rotation ticks, each row followed by its count of ticks
The counts run from 0 to 247.
3.51 2.67 -2.12 -0.27 -0.21 -0.44 -2.73 0.85 -0.96 -1.94 -1.14 1.63 2.12 3.02 1.38 0.26 -0.83 1.76 3.00 -3.81 -0.05 -0.98 -3.35 1.77 -4.68 -3.48 0.02 1.48 2.17 -0.08 0.65 -1.62 -2.65 -1.77 0.75 -1.67 3.58 0.97 2.43 0.39 0.69 -0.66 -1.51 0.68 -2.48 1.35 3.21 3.29 -1.19 : 35
2.24 1.90 -1.07 0.10 -2.48 0.65 1.18 1.76 -2.15 -2.97 -0.76 0.17 2.42 1.38 5.63 -1.36 -0.90 -0.91 2.38 -5.66 -1.35 -1.01 -1.61 -0.64 -5.91 -1.20 -2.19 2.88 -0.20 1.49 -0.46 -1.28 0.70 -0.28 1.15 0.37 3.37 2.53 3.25 1.73 -1.17 -1.44 0.01 -1.17 -0.59 -1.50 -0.70 1.04 -0.66 : 245
2.28 0.77 -1.78 -0.28 -0.09 0.22 1.53 2.48 -1.51 1.05 2.29 0.96 1.58 3.51 1.24 -0.60 -1.93 -0.98 2.46 -2.02 -0.82 -1.96 -2.03 -0.22 -6.79 -3.09 -2.11 0.49 1.24 0.08 -1.20 1.00 -2.54 0.38 0.10 -0.09 5.90 0.85 1.80 -0.56 -0.12 -1.01 -2.16 0.62 -1.05 1.70 3.24 2.00 -2.88 : 209
2.48 0.13 -0.15 -0.71 0.00 -0.77 1.09 0.47 -2.12 -4.29 0.14 1.62 3.48 2.24 4.21 -0.53 -1.63 -0.82 0.19 -5.70 -0.87 -1.21 -4.69 0.80 -5.11 -2.71 -2.08 1.69 0.62 1.39 0.15 -0.69 0.16 -1.13 2.27 0.33 2.76 1.12 2.29 1.28 -2.25 -2.25 0.63 -0.75 0.50 -0.07 2.14 0.61 0.37 : 247
2.36 0.49 -0.03 -1.77 0.31 -1.78 -1.22 1.31 -1.99 -3.56 0.66 3.04 2.89 4.19 0.16 0.81 -1.63 1.65 0.10 -4.83 0.13 0.31 -3.14 2.34 -5.71 -2.30 -1.73 1.14 2.00 1.79 0.67 -2.52 -2.27 -0.26 2.43 -1.70 2.81 0.90 0.82 1.14 0.98 -0.82 1.00 1.58 -0.10 -0.36 2.88 2.91 -0.23 : 168
2.57 0.79 -1.47 -0.04 0.61 0.43 0.17 3.52 -2.26 0.16 1.04 2.62 0.72 1.86 3.54 0.64 -3.53 -1.15 1.49 -1.54 -1.81 1.41 -1.38 0.39 -4.99 -3.27 -1.63 0.66 2.33 -0.05 0.27 -3.44 -2.85 -1.11 3.96 -1.28 4.10 1.11 3.42 0.30 0.81 -2.09 -1.38 -0.62 0.17 -2.29 1.72 0.04 -0.17 : 157
1.79 1.34 -0.25 -1.34 -0.94 -1.63 -0.45 0.72 -0.24 -2.50 0.88 2.56 2.77 2.88 4.23 0.13 -0.59 -0.23 1.47 -6.00 -2.48 -0.73 -3.03 2.47 -5.37 -2.76 -2.00 2.49 0.97 0.98 0.33 -3.32 0.25 -1.31 1.12 -1.92 4.40 2.41 1.49 0.49 -1.97 0.05 0.92 -0.98 -0.55 -1.19 0.07 1.01 0.92 : 40
2.94 0.40 -1.84 -0.07 -0.33 -0.14 1.97 3.49 -3.54 -0.70 1.79 1.54 0.10 2.02 4.51 0.40 -3.02 -1.84 0.61 -2.66 -2.25 0.92 -0.91 -1.06 -5.50 -2.81 -3.10 0.10 0.56 2.17 0.10 -1.72 -0.65 1.15 3.98 -0.77 2.88 2.21 1.91 0.66 -1.93 -1.29 -0.45 -0.73 0.80 -3.00 -0.34 1.62 -1.51 : 138
1.20 0.97 -0.24 -0.65 -0.95 -1.38 -1.42 1.14 -2.26 -1.59 1.89 2.19 2.74 4.29 2.35 -1.24 -0.79 -0.71 0.54 -5.92 -0.73 0.05 -1.12 1.48 -6.16 -2.25 -2.94 1.39 0.68 1.65 1.05 -3.98 -0.42 0.20 1.30 -2.42 4.34 1.66 0.58 1.32 -1.34 -0.48 0.60 1.10 -0.94 -2.39 -0.64 2.69 -0.26 : 166
3.83 0.61 -0.82 -2.69 0.49 -1.44 0.42 1.76 -0.63 -3.94 0.86 2.79 2.99 3.75 1.55 1.93 -1.95 1.21 0.31 -4.04 -1.32 0.37 -4.63 2.00 -4.98 -3.53 -1.46 1.85 2.39 0.06 -0.67 -2.37 -1.56 -0.82 2.07 -0.44 3.80 1.29 0.99 0.47 0.81 -0.33 0.85 -0.74 0.31 0.08 3.85 0.76 0.25 : 42
3.50 1.28 -2.80 0.17 -0.18 -0.19 1.37 3.84 -0.58 -0.16 0.37 1.58 0.40 1.30 3.06 0.89 -2.11 0.72 3.56 -0.89 -2.32 -1.79 -3.11 0.63 -5.65 -4.19 -0.94 1.26 2.35 -0.48 -1.31 0.22 -3.34 -0.59 1.99 -0.38 3.74 1.30 2.75 -1.36 1.88 0.16 -0.90 -1.48 0.14 0.96 4.00 1.38 -2.19 : 63
2.27 0.52 0.25 -0.49 -0.75 -0.69 2.52 2.87 -1.60 -2.35 0.61 1.75 2.67 2.95 0.31 -0.93 -1.62 2.05 0.46 -3.99 0.14 -1.10 -3.58 0.56 -6.76 -2.75 -1.62 1.54 -0.04 2.40 -1.17 0.54 -2.86 0.68 2.04 -0.56 2.27 0.34 1.12 0.51 1.68 -0.47 0.02 1.24 -0.78 1.38 4.00 3.86 -2.37 : 215
1.75 -0.72 -2.19 -0.47 -0.72 -2.31 -0.06 2.06 -0.89 -3.59 3.30 3.05 1.55 3.67 2.12 -0.10 -0.51 -0.78 1.60 -3.00 -1.51 -2.14 -3.20 1.83 -5.27 -4.27 -2.29 2.30 1.73 1.36 -0.37 -3.68 -0.96 0.96 1.84 -1.03 2.95 0.12 -0.07 1.23 -1.21 1.76 1.52 -0.75 1.63 -2.70 0.62 2.22 -0.64 : 186
2.95 1.74 -2.45 1.66 -2.47 1.78 1.46 1.94 -0.83 -0.03 -0.28 0.44 2.62 1.50 4.01 -3.55 -1.44 -1.28 2.93 -3.39 -1.42 -1.75 -0.89 -0.71 -4.66 -3.69 -1.29 3.50 0.19 1.27 -1.14 -2.79 -0.58 -0.37 0.72 -0.12 4.48 -0.28 3.12 0.91 -0.33 -0.57 -2.12 -0.87 -1.78 -0.55 0.13 2.38 -2.04 : 225
4.07 2.15 -3.46 -1.04 -1.72 1.74 1.41 3.81 -2.28 -2.73 -0.10 0.04 1.21 3.42 2.20 0.07 -1.66 0.06 2.49 -2.88 0.37 0.49 -0.82 -1.28 -5.65 -1.71 -2.78 1.14 1.26 1.42 -0.44 -0.12 -0.57 1.26 0.57 1.60 4.69 1.44 1.16 1.69 0.20 -1.26 -2.12 -0.46 -0.39 -0.51 0.78 1.97 -3.63 : 117
1.86 1.02 -1.59 1.36 -0.07 0.85 -0.04 3.27 -4.00 -0.73 1.27 1.17 2.06 2.16 2.27 -1.64 -2.07 -0.71 1.56 -1.75 1.23 -2.03 -1.84 -0.69 -8.04 -1.01 -1.46 0.04 2.55 0.00 -0.39 0.36 -3.84 0.35 1.67 1.45 2.92 1.14 3.75 1.24 1.76 -1.95 -1.22 0.46 0.57 -0.64 3.32 1.74 -1.16 : 236
2.27 0.09 -0.98 -1.06 -0.25 -1.17 1.43 0.47 -0.32 -1.01 2.07 2.47 2.62 3.84 1.81 -0.40 -1.50 -0.49 1.94 -3.25 -1.42 -1.43 -3.69 1.95 -5.08 -4.76 -1.70 2.07 1.78 0.65 -0.59 0.24 -1.02 -1.27 0.42 -1.20 6.34 -1.30 -0.11 -0.71 -1.91 -0.77 -1.52 0.50 -1.38 1.45 2.95 1.84 -1.62 : 68
2.78 0.08 0.31 -1.39 0.01 1.25 2.73 2.06 -1.84 -1.09 1.16 1.67 3.17 3.26 2.05 -0.92 -2.80 -0.31 -0.25 -3.85 0.13 0.61 -2.38 0.56 -6.77 -1.84 -2.70 1.15 1.37 0.37 -1.37 -0.34 -0.78 -0.33 0.91 0.75 6.11 0.34 2.11 0.89 0.09 -2.74 -1.08 0.08 -0.27 0.31 2.96 0.10 -0.84 : 229
4.00 1.26 -0.66 -2.42 -0.02 -0.62 1.13 1.70 -0.65 -1.99 0.86 1.20 2.15 4.36 2.04 1.38 -1.41 0.30 0.66 -3.71 -1.81 0.05 -3.25 1.16 -6.49 -1.95 -2.34 -0.21 1.89 -0.44 -1.08 -0.77 -0.93 0.28 0.06 0.20 5.02 4.00 1.23 -0.25 -0.33 -0.43 -0.39 -1.22 0.25 1.20 2.96 1.01 -0.77 : 182
-0.23 0.69 -1.96 1.53 -1.22 -0.86 1.68 4.37 -2.61 -0.82 2.36 3.07 1.14 0.61 2.47 -1.62 -1.56 0.01 2.56 -2.03 -0.81 -1.77 -1.09 0.29 -6.31 -3.41 -1.17 3.75 0.93 2.05 -0.46 -2.20 -3.35 0.36 3.43 -1.03 3.98 -1.86 2.61 0.57 2.52 -0.21 -0.10 0.85 0.06 -3.10 0.96 1.64 -1.51 : 78
1.15 0.88 -2.04 2.45 -1.23 -0.59 -0.61 1.70 -0.92 -1.08 0.66 1.66 2.35 1.16 2.56 -2.80 -0.62 0.42 3.42 -3.36 -1.01 -4.09 -2.94 0.50 -4.76 -5.00 -0.45 3.63 0.18 1.92 -0.47 -1.47 -2.96 -0.61 1.88 -1.72 1.80 -1.31 2.72 -0.16 0.46 0.04 -0.64 0.43 -1.61 -0.49 2.03 4.18 -1.36 : 80
3.34 3.36 -1.95 -0.71 -2.03 1.56 0.89 3.36 -2.13 -2.82 -2.23 0.13 1.92 1.78 2.90 -0.25 -1.23 1.76 3.34 -4.13 0.21 0.34 -1.54 -1.08 -5.97 -1.08 -1.05 2.27 1.07 0.91 -1.06 0.25 -1.14 -0.72 0.67 1.13 4.14 1.60 2.91 1.37 2.12 -2.52 -1.37 -0.18 -1.58 0.32 1.73 1.67 -2.09 : 243
4.21 0.50 -0.52 -0.30 -0.58 1.75 3.69 3.98 -0.74 -1.38 0.41 0.85 2.44 2.40 2.45 -1.28 -2.99 0.45 -0.08 -2.52 -0.81 -0.06 -2.25 -0.44 -6.21 -2.36 -1.93 1.41 1.24 1.35 -2.62 -2.18 -2.58 1.02 2.36 1.54 2.44 1.47 3.08 1.36 1.91 -0.64 -0.56 -1.15 0.13 -0.10 3.19 1.77 -1.61 : 90
0.20 0.13 -0.79 0.21 -0.33 -1.36 2.20 4.52 -2.85 -0.47 2.26 3.35 1.32 1.36 1.86 -0.68 -1.84 0.42 1.87 -1.67 -0.16 -0.72 -1.35 0.44 -6.80 -2.69 -1.53 1.75 1.24 1.36 -0.83 -0.38 -3.65 0.46 3.89 -0.58 3.88 -0.74 2.36 0.64 2.81 -1.22 0.01 1.19 0.31 -1.69 2.14 0.88 -1.16 : 77
2.90 0.45 -2.37 -0.09 0.25 0.23 -0.72 -0.41 -2.45 -4.25 0.23 1.55 2.84 4.02 2.43 -1.03 -1.04 -1.24 2.67 -3.47 0.54 -1.79 -3.91 1.39 -3.69 -4.32 -1.70 2.42 2.36 0.47 0.47 -1.31 0.20 -1.56 0.99 0.62 4.80 -1.72 1.34 1.33 -2.96 -1.43 -1.49 0.34 -0.81 0.08 1.84 1.77 -1.64 : 114
2.13 0.11 0.01 -0.07 -1.11 -1.72 1.68 1.53 -1.46 -3.02 1.24 2.27 3.16 3.02 0.20 -1.37 -1.23 1.78 0.74 -4.69 -0.07 -1.99 -3.68 1.58 -5.81 -3.64 -2.20 2.70 -0.18 3.04 -0.96 -0.38 -1.92 0.19 1.82 -1.43 2.83 -0.85 0.25 0.20 -0.17 -0.42 0.48 2.00 -1.09 1.21 3.06 4.22 -1.91 : 214
0.41 1.07 -1.05 -1.17 -1.72 -2.58 1.44 4.02 -1.59 -1.52 1.69 2.43 1.54 0.79 3.91 0.87 -0.55 0.95 2.79 -4.26 -2.46 -0.14 -1.06 0.84 -7.07 -1.63 -2.28 2.71 0.58 1.57 -0.58 -0.75 -1.57 0.49 2.81 -1.25 3.95 2.37 1.51 0.43 1.28 -0.37 1.41 -0.73 0.96 -3.06 0.00 0.12 -0.61 : 58
1.16 0.80 -2.30 0.62 -1.03 -0.90 0.74 1.18 -0.37 0.63 2.82 1.76 1.80 1.76 4.79 -1.53 -1.17 -2.45 3.65 -2.71 -2.83 -2.64 -1.70 1.06 -5.38 -4.71 -1.88 2.92 0.97 0.72 0.03 -1.31 -0.53 -0.88 1.07 -1.66 5.53 0.42 2.18 -0.52 -2.64 -0.12 -1.55 -1.30 -0.86 -1.41 0.30 1.33 -1.24 : 66
1.31 1.59 -2.69 -0.01 -0.93 0.08 0.41 3.07 -3.35 -0.73 1.19 1.96 0.73 2.61 1.75 -0.56 -2.03 -0.79 2.81 -3.59 -0.47 1.49 0.18 -0.01 -4.92 -3.39 -2.84 1.78 0.68 2.46 1.12 -2.02 -0.60 0.47 2.60 -2.04 5.85 -0.95 0.84 0.61 -1.32 -1.97 -2.13 1.58 -1.55 -2.57 -1.50 2.61 -2.74 : 5
2.52 -0.21 -0.15 -1.60 -1.19 1.16 3.23 3.44 -2.60 -1.56 1.21 1.94 2.59 2.93 2.38 -1.08 -2.64 -0.23 -0.29 -3.66 0.35 1.04 -1.28 0.03 -6.06 -1.66 -2.58 1.82 0.82 0.96 -2.15 -2.19 -0.51 0.94 2.36 1.23 5.37 -0.30 1.96 2.03 0.71 -2.41 -0.87 0.51 0.49 -1.47 1.18 -0.33 -0.84 : 230
